(in the rows, 128 means zero)
Families of rows that turns and mirrors carry onto each other, the same ones carrying the whole set onto itself: the rest of each named row's family, in list order
5 families of 4 rows
Mut: 139 138 123 102 122 145 145 141
Tilel: 169 134 138 123 139 159 158 120
beru: 137 138 122 103 123 145 145 142
ziku: 147 122 111 122 147 159 173 117
kan: 147 155 125 128 133 139 138 146
sav: 149 122 113 121 147 158 172 116
papef: 126 131 112 131 159 151 166 133
Gak: 123 152 116 118 144 162 151 143
las: 166 136 127 121 123 141 144 141
ruraz: 137 134 110 125 160 156 177 132
nazek: 156 121 137 129 149 141 163 122
domi: 135 153 111 111 132 145 152 152
zipi: 152 128 125 140 163 157 166 136
gifiz: 137 144 102 124 132 151 147 153
saf: 160 140 146 115 132 150 149 128
bifop: 162 127 130 123 152 148 177 123
lazib: 159 145 131 109 125 137 151 142
Pusa: 146 156 124 129 133 139 138 146
leza: 153 128 126 140 162 158 166 136
nusa: 131 145 107 127 150 171 161 135

The rest of the family of lazib: ruraz, domi, bifop
The rest of the family of Tilel: Gak, saf, nusa
The rest of the family of sav: Mut, beru, ziku
The rest of the family of kan: zipi, Pusa, leza

Families of rows that turns and mirrors carry onto each other, the same ones carrying the whole set onto itself: the rest of each named row's family, in list order
5 families of 8 rows
Mam: 125 137 156 112 134 116 136 129 120 116 124 135 124
Giv: 139 121 120 120 115 128 139 109 115 132 136 104 139
bev: 140 133 119 134 112 102 109 120 135 129 135 113 122
sosu: 138 131 127 157 121 132 135 135 139 139 118 110 116
teda: 108 114 119 124 130 141 123 127 129 139 143 135 133
ligek: 114 119 147 135 139 130 115 127 128 122 122 150 122
vap: 141 127 154 141 131 117 125 126 132 114 146 123 111
kesi: 126 135 128 115 133 127 122 123 126 140 119 155 124
tini: 117 115 133 105 128 120 117 125 110 117 123 112 134
nafip: 133 124 132 162 128 141 141 130 131 127 115 119 121
Nop: 100 135 122 114 131 127 130 121 116 128 114 109 130
foz: 145 127 124 123 114 116 128 114 136 119 143 110 106
Nidu: 108 122 149 138 140 127 128 103 125 116 135 132 119
kuvi: 114 114 127 118 131 132 133 127 123 122 125 151 111
Sunor: 139 127 126 148 118 136 135 124 123 120 136 108 149
Zoza: 150 108 113 129 126 123 129 114 110 122 135 125 132
fizat: 134 135 125 115 126 130 125 113 118 130 124 151 139
Relet: 121 123 123 130 122 120 113 106 111 135 131 103 140
nalof: 112 132 141 135 115 128 135 115 102 128 125 127 142
lefi: 123 114 133 156 152 126 129 128 130 129 113 120 115
deda: 136 134 154 120 145 121 132 128 132 119 132 142 123
mon: 103 136 132 143 128 131 137 143 120 124 111 113 124
gep: 116 128 129 139 147 137 147 131 125 126 113 123 104
mepo: 114 133 130 134 105 127 132 117 106 129 120 109 138
negu: 143 126 112 145 151 130 123 129 133 113 128 119 112
nav: 134 132 116 146 121 140 127 125 125 134 135 122 152
laziz: 147 119 124 146 145 132 143 119 139 118 126 112 132
degiv: 119 131  99 113 122 116 116 123 134 123 128 127 126
Tori: 125 126 135 142 132 101 139 123 135 118 145 107 110
gos: 132 117 148 127 141 124 128 120 145 101 131 127 117
monem: 127 114 107 135 117 111 123 121 144 144 128 114 122
gavu: 116 126 134 124 136 133 121 129 120 123 115 112  92
Nasiv: 139 146 114 111 124 113 119 132 135 140 133 127 124
Galez:  99 129 126 131 137 123 129 134 104 135 126 115 116
fiv: 153 139 143 122 125 108 126 116 140 129 130 121 113
perem: 144 141 142 126 128 114 129 128 144 127 115 115 104
gike: 150 143 110 124 126 129 124 134 141 136 133 128 124
Dupib: 115 126 113 121 118 120 114 139 120 140 134 140 125
Rop: 147 111 130 147 135 131 132 126 124 131 148 106 132
vada: 111 138 149 143 128 117 138 139 124 122 114 109 122

The rest of the family of perem: Mam, sosu, fizat, nalof, nav, gike, vada
The rest of the family of tini: teda, Nidu, Zoza, negu, Tori, monem, gavu
The rest of the family of degiv: foz, kuvi, Relet, lefi, gos, Galez, Rop
The rest of the family of ligek: Giv, bev, vap, Nop, gep, laziz, Dupib

Families of rows that turns and mirrors carry onto each other, the same ones carrying the whole set onto itself: the rest of each named row's family, in list order
4 families of 8 rows
Vem: 137 154 112 124 113 111 132 134 154 114 116 122 117 130 143 107 128 122 138 120 130 141 128
Mis: 133 129 138 131 152 129 150 140 122 115 121 126 108 116 145 149 124 137 109 147 130 109 145
dosev: 134 149 112 123 122 100 124 132 164 122 118 127 116 112 139 114 123 113 131 135 136 143 134
mula: 125 154  98 129 116 111 131 124 151 120 123 127 124 138 134 115 121 130 156 126 127 137 129
vuk: 121 131 122 136 153 132 151 129 115 118 128 130 116 131 138 156 118 148 131 148 125 104 145
fide: 121 125 121 125 161 127 142 124 124 120 135 134 112 113 127 161 108 134 134 157 125 119 144
luk: 139 145 115 130 116 106 129 144 142 114 116 122 118 138 134 108 127 111 144 120 123 143 138
pifu: 119 128 117 129 161 128 140 121 125 121 131 138 109 114 141 160 110 143 127 149 130 111 143
Pas: 126 146 100 132 121  95 127 132 165 129 131 126 129 119 134 121 117 110 139 136 126 133 138
luses: 132 128 132 125 158 128 142 131 128 116 123 133 101 106 149 152 118 136 108 144 133 115 142
Meso: 123 133 117 130 153 139 148 123 114 114 128 133 109 132 145 153 116 153 134 134 124 109 137
Guzi: 136 148 110 129 116 100 131 140 163 123 125 121 125 120 141 112 124 109 128 126 127 135 135
paba: 137 140 117 129 123  95 122 143 152 120 118 125 116 121 132 114 122 101 136 134 129 145 143
vik: 136 126 140 120 157 128 144 137 128 113 126 127 103 104 138 150 118 125 111 149 129 124 142
Lesav: 124 127 128 134 158 125 146 132 123 121 127 131 113 115 138 158 116 139 119 157 130 107 149
Kazo: 135 133 132 126 150 140 150 133 118 108 121 128 102 124 153 145 124 146 115 128 128 113 136
bibi: 120 146 103 124 119 113 130 125 144 119 129 122 133 138 127 120 118 128 160 118 118 135 128
mim: 135 146 121 119 114 114 133 138 148 112 120 115 124 129 138 109 128 119 138 110 122 140 126
Gubon: 124 150  95 134 116 103 132 129 156 126 132 125 133 134 134 119 118 120 150 127 121 130 134
Buzuf: 132 140 122 117 125 100 122 137 161 121 123 120 123 106 134 118 121 106 128 129 129 143 133
fesog: 140 132 139 122 146 142 155 138 114 104 123 122 105 127 142 141 125 138 121 129 122 121 135
durub: 123 123 120 134 150 129 149 132 108 115 133 132 115 128 138 161 125 148 137 127 115 116 146
Sevik: 116 139 104 122 129  99 120 124 158 128 132 127 131 115 123 129 111 115 150 137 125 138 135
zutel: 125 139 103 133 126  94 120 134 150 126 125 130 123 126 124 122 115 107 152 141 126 142 145
Seb: 131 133 133 134 148 137 155 137 113 111 122 125 111 132 145 147 125 147 120 138 126 106 141
rola: 133 119 134 129 154 120 144 141 120 116 128 131 107 105 144 158 127 133 113 134 123 122 149
luza: 135 124 133 130 147 131 151 141 110 109 126 128 108 122 147 152 132 142 121 120 117 119 144
zim: 121 118 121 133 158 119 141 131 118 121 134 136 113 110 136 167 120 138 129 141 120 118 151
rore: 121 149  97 127 125  99 123 123 161 127 126 131 124 121 130 123 115 120 149 141 132 139 135
dadul: 127 144 102 134 119 104 127 134 140 119 123 127 124 144 126 117 120 117 161 127 121 140 140
beki: 125 132 121 127 150 141 152 125 111 111 133 128 113 137 131 152 115 147 144 138 118 116 137
botez: 134 152 105 131 111 108 136 137 155 119 126 120 128 135 141 110 125 118 140 117 122 132 131

The rest of the family of botez: Mis, vuk, Pas, Guzi, Lesav, Gubon, Seb
The rest of the family of dosev: Vem, mula, pifu, luses, Meso, Kazo, rore
The rest of the family of paba: luk, durub, zutel, rola, luza, zim, dadul

Families of rows that turns and mirrors carry onto each other, the same ones carrying the whole set onto itself: the rest of each named row's family, in list order
5 families of 6 rows
tanut: 120 143 146 117 119 141 124 124 142 104 116 119 118 119 137 100 126 145 118 128 130 121  97  91
kosug: 123 142 131 129 126 154 131 133 153 102 110 105 109 134 133  97 130 122 105 129 134 110 115  90
Pelov: 108 103 129 152 121 144 113 125 118  96 127 136 134 129 139 133 123 116 130 130 126 117 125  91
nel: 114 121 126 114 119 139 127 122 160  93 121 102 103 138 140 103 132 134 128 125 132 115 109 102
minom: 102 108 123 149 148 142 133 142 126 127 118 131 136 141 135 100 116 107 123 157 128 123 133 113
voke: 119 145 139 108 129 138 129 120 145  98 115 118 132 132 127  94 126 123 129 138 123 123 104  91
toraf: 108 107 139 149 117 162 130 138 131 106 101 103 106 126 141 124 125 128 132 140 149 108 107  94
toluv:  98 116 134 144 118 151 109 122 136  93 136 146 118 125 131 121 122 125 128 136 126 115 120  91
tepo: 117 122 142 152 119 166 120 157 144 111  98 106 104 120 143 118 124 135 122 143 140 125 112  99
Gobil: 107 116 151 145 110 151 132 147 157 103  89 122 116 131 152 119 127 134 123 141 149 142 117 109
sar: 102 105 137 146 138 142 140 153 147 121 110 151 129 134 154 109 127 109 132 154 131 133 132 116
badop: 103 103 121 124 138 117 153 141 136 104 124 133 137 128 129 113 124 122 135 137 104 113 115  97
lomod: 110 118 145 127 117 135 108 124 152 100 112 153 127 124 137 119 130 123 138 139 135 119 125  99
fevu:  98 100 138 145 120 156 128 145 140 108  98  97 120 135 154 105 119 134 114 132 150 142 105 105
naf: 108 103 126 154 131 140 133 152 125 133 120 140 115 132 155 113 114 115 132 155 117 144 122  99
zem: 117 103 142 125 119 131 105 114 137 103 118 126 124 117 125 124 120 126 117 133 129 114 121  95
mema: 119 129 143 125 128 139 151 142 150 102 109  96 128 133 146 119 119 124 107 138 115 153 107 112
kuvo: 119 140 124 127 129 144 141 133 141  91 116 109 106 115 137 102 135 147 127 126 132 106 115  99
fes:  80 116 114 126 130 131 141 122 142 108 134 132 129 136 144 117 118 114 125 132 114 115 102  90
lanu: 128 126 115 137 139 131 152 155 132 116 113 105 110 124 159 111 124 138 127 132 118 146 122 113
Dirip: 129  92 146 138 117 154 137 145 148 104  91 114 113 126 147 113 135 133 110 125 142 129 116  98
suv: 126 116 123 132 136 131 144 164 136 124 104 110 129 131 149 121 114 117 112 129 110 149 114  95
zet:  97 123 109 137 137 122 146 127 130 100 137 134 128 120 154 111 130 133 133 130 107 119 118 103
bib: 108 117 131 140 115 134 123 106 145 105 110 136 129 141 127 124 131 126 124 147 128 102 131 102
kot: 125 101 127 154 131 149 133 142 118 127 116 123 108 142 155 110 119 107 129 149 134 137 131 101
zizo: 102  96 112 138 140 146 134 149 135 123 107 134 137 153 153 112 123 117 143 140 132 139 122 111
zoka:  97 116 131 125 148 137 148 135 147 112 128 124 144 126 158  99 130 104 123 140 106 125 100 107
kasa: 124 125 122 152 131 133 145 158 143 109 102  98 133 144 156  97 132 127 114 134 114 139 125 108
Reli:  99 126 128 129 149 133 136 131 138 121 139 140 139 121 148 111 125 118 123 140 105 114 108 113
bas: 112 131 136 136 137 148 154 157 138 116 117 109 123 136 152 110 116 135 109 136 123 156 107 119

The rest of the family of kot: Pelov, voke, toraf, mema, zoka
The rest of the family of Dirip: nel, badop, bib, zizo, kasa
The rest of the family of kosug: minom, fevu, zem, fes, suv

